[138,125,134,123,152,104,158,86,89,113,115,104,84,170,156,127,163,128,129,193,182,170,122,107,136,107,109,193,183,125,100,144,140,164,147,117,113,123,79,126,117,110,144,144] -> nafol
[162,94,141,156,117,109,122,150,238,138,134,183,122,120,141,164,82,144,157,115,80,144,152,118,151,191,171,150,106,128,116,46,131,173,95,140,87,87,169,87,78,163,127,131] -> Kabi
[128,142,123,90,159,146,120,121,77,137,67,74,221,111,167,110,174,110,108,181,110,160,162,191,110,134,163,120,120,36,175,77,169,119,117,157,41,143,124,185,104,128,95,120] -> Lag
[147,121,59,163,137,143,158,162,145,96,148,127,105,56,114,131,69,144,115,125,116,161,114,180,189,148,165,130,128,141,118,179,120,171,87,148,154,183,161,117,149,124,108,135] -> nir
[114,136,141,156,117,109,122,150,238,138,134,183,122,120,141,164,82,144,157,115,137,144,152,118,151,191,171,150,106,128,116,46,131,173,95,140,162,116,169,108,78,163,127,131] -> nem
[140,152,114,155,136,171,108,192,152,131,157,148,170,147,99,102,148,209,152,119,149,198,200,99,164,115,166,103,119,111,133,168,107,148,111,64,148,157,170,167,116,202,144,121] -> keku
[140,161,135,168,108,46,124,132,166,120,143,209,105,100,182,57,122,150,143,150,141,110,143,147,134,153,97,72,100,142,125,121,145,169,147,140,130,63,147,79,121,88,176,91] -> Vavo
[154,91,150,165,115,145,132,173,155,157,138,164,118,63,111,171,123,102,87,163,47,156,146,156,173,148,93,110,134,124,151,100,157,131,118,137,89,63,128,118,59,107,133,86] -> Niv
[128,142,123,90,159,146,120,121,77,137,67,74,221,111,167,110,174,110,108,181,110,160,162,191,110,134,163,120,120,36,158,163,163,45,80,70,165,151,121,174,114,106,101,150] -> ralo
[166,137,115,162,129,116,115,165,151,119,125,73,165,116,183,108,107,110,137,144,135,150,129,205,150,177,143,107,174,138,99,103,132,128,140,173,70,148,137,115,137,137,96,114] -> razuf
q: [154,91,150,165,115,145,132,173,155,157,138,164,118,63,111,171,123,102,87,163,47,156,146,156,173,148,93,110,134,124,151,100,157,131,118,137,89,63,128,118,59,107,133,86] : Niv
count razuf: [136] : 0
q: [128,142,123,90,159,146,120,121,77,137,67,74,221,111,167,110,174,110,108,181,110,160,162,191,110,134,163,120,120,36,175,77,169,119,117,157,41,143,124,185,104,128,95,120] : Lag
q: [147,121,59,163,137,143,158,162,145,96,148,127,105,56,114,131,69,144,115,125,116,161,114,180,189,148,165,130,128,141,118,179,120,171,87,148,154,183,161,117,149,124,108,135] : nir
q: [140,161,135,168,108,46,124,132,166,120,143,209,105,100,182,57,122,150,143,150,141,110,143,147,134,153,97,72,100,142,125,121,145,169,147,140,130,63,147,79,121,88,176,91] : Vavo
count Kabi: [86] : 0

[115,114,117,149,129,116,106,123,135,104,115,121,132,136,113,125,125,133,146,133,127,117,133,130,135,109,131,122,142,134]  zole
[178,135,109,97,80,108,97,40,178,156,126,182,112,132,81,140,147,91,138,116,135,96,130,94,88,57,151,135,133,126]  zizu
[124,114,143,112,139,108,88,132,119,135,126,90,138,139,119,130,118,133,146,151,104,117,145,103,151,74,111,136,133,149]  bavo
[160,178,185,90,99,128,143,113,130,209,141,151,132,167,146,89,96,103,90,129,120,158,133,103,135,179,106,164,106,126]  Vib
[160,146,168,119,158,140,143,150,113,135,137,151,151,160,146,114,140,146,122,120,96,165,133,148,135,127,116,136,133,126]  Zoket
[142,114,143,164,168,136,134,160,108,104,123,151,151,160,135,104,155,146,146,116,104,158,151,183,159,109,131,122,169,134]  bif
[169,105,151,134,158,104,69,113,146,114,119,121,158,153,108,125,147,146,170,142,88,117,139,130,151,22,116,108,169,171]  narof
[124,178,143,90,70,132,161,104,135,199,155,131,99,118,135,135,89,97,74,120,174,124,111,68,80,213,121,157,60,89]  vefa
[106,114,109,141,139,112,97,132,130,104,119,80,132,104,119,145,118,139,146,147,127,103,127,112,143,92,121,129,133,149]  bikov
[142,122,101,119,99,144,161,95,146,135,141,192,105,118,119,145,155,109,114,103,159,131,127,139,88,161,156,93,115,96]  Fiz
[70,130,92,149,90,128,143,132,124,114,123,110,92,97,129,120,96,109,114,133,159,117,127,130,135,196,146,143,115,104]  mube
next: [146,122,120] : [96,165]
count zizu: [135] : 3
count Fiz: [101] : 1

[161,123,157,149,137,158,118,152,146,127,176,117,160,79,110,131,79,152,141,163,117,96,110,169,173,158,105,165,157,135,132,210,150,157,190,121] -> namu
[103,68,142,142,102,146,60,92,145,131,150,142,129,118,99,168,140,118,142,121,118,152,157,90,142,149,186,119,133,93,87,52,185,118,118,124] -> Zam
[132,124,108,143,102,146,60,92,145,131,150,142,129,150,99,168,140,118,65,121,118,152,157,90,106,149,186,119,133,103,70,40,112,167,139,120] -> Feb
[115,137,111,140,137,229,50,88,186,115,235,115,199,52,18,224,33,159,82,95,85,130,186,218,187,229,174,188,159,97,186,215,186,28,166,112] -> fano
q: [103,68,142,142,102,146,60,92,145,131,150,142,129,118,99,168,140,118,142,121,118,152,157,90,142,149,186,119,133,93,87,52,185,118,118,124] : Zam
count fano: [187] : 1
next: [103,70] : [40,112]
count Zam: [118] : 5

[84,129,156,130,126,109,37,140,127,72,103,128] : sulaf
[73,89,154,113,115,109,164,166,125,147,97,127] : dil
[130,129,156,130,126,129,172,135,126,153,130,126] : Rukup
q: [130,129,156,130,126,129,172,135,126,153,130,126] : Rukup
count sulaf: [85] : 0

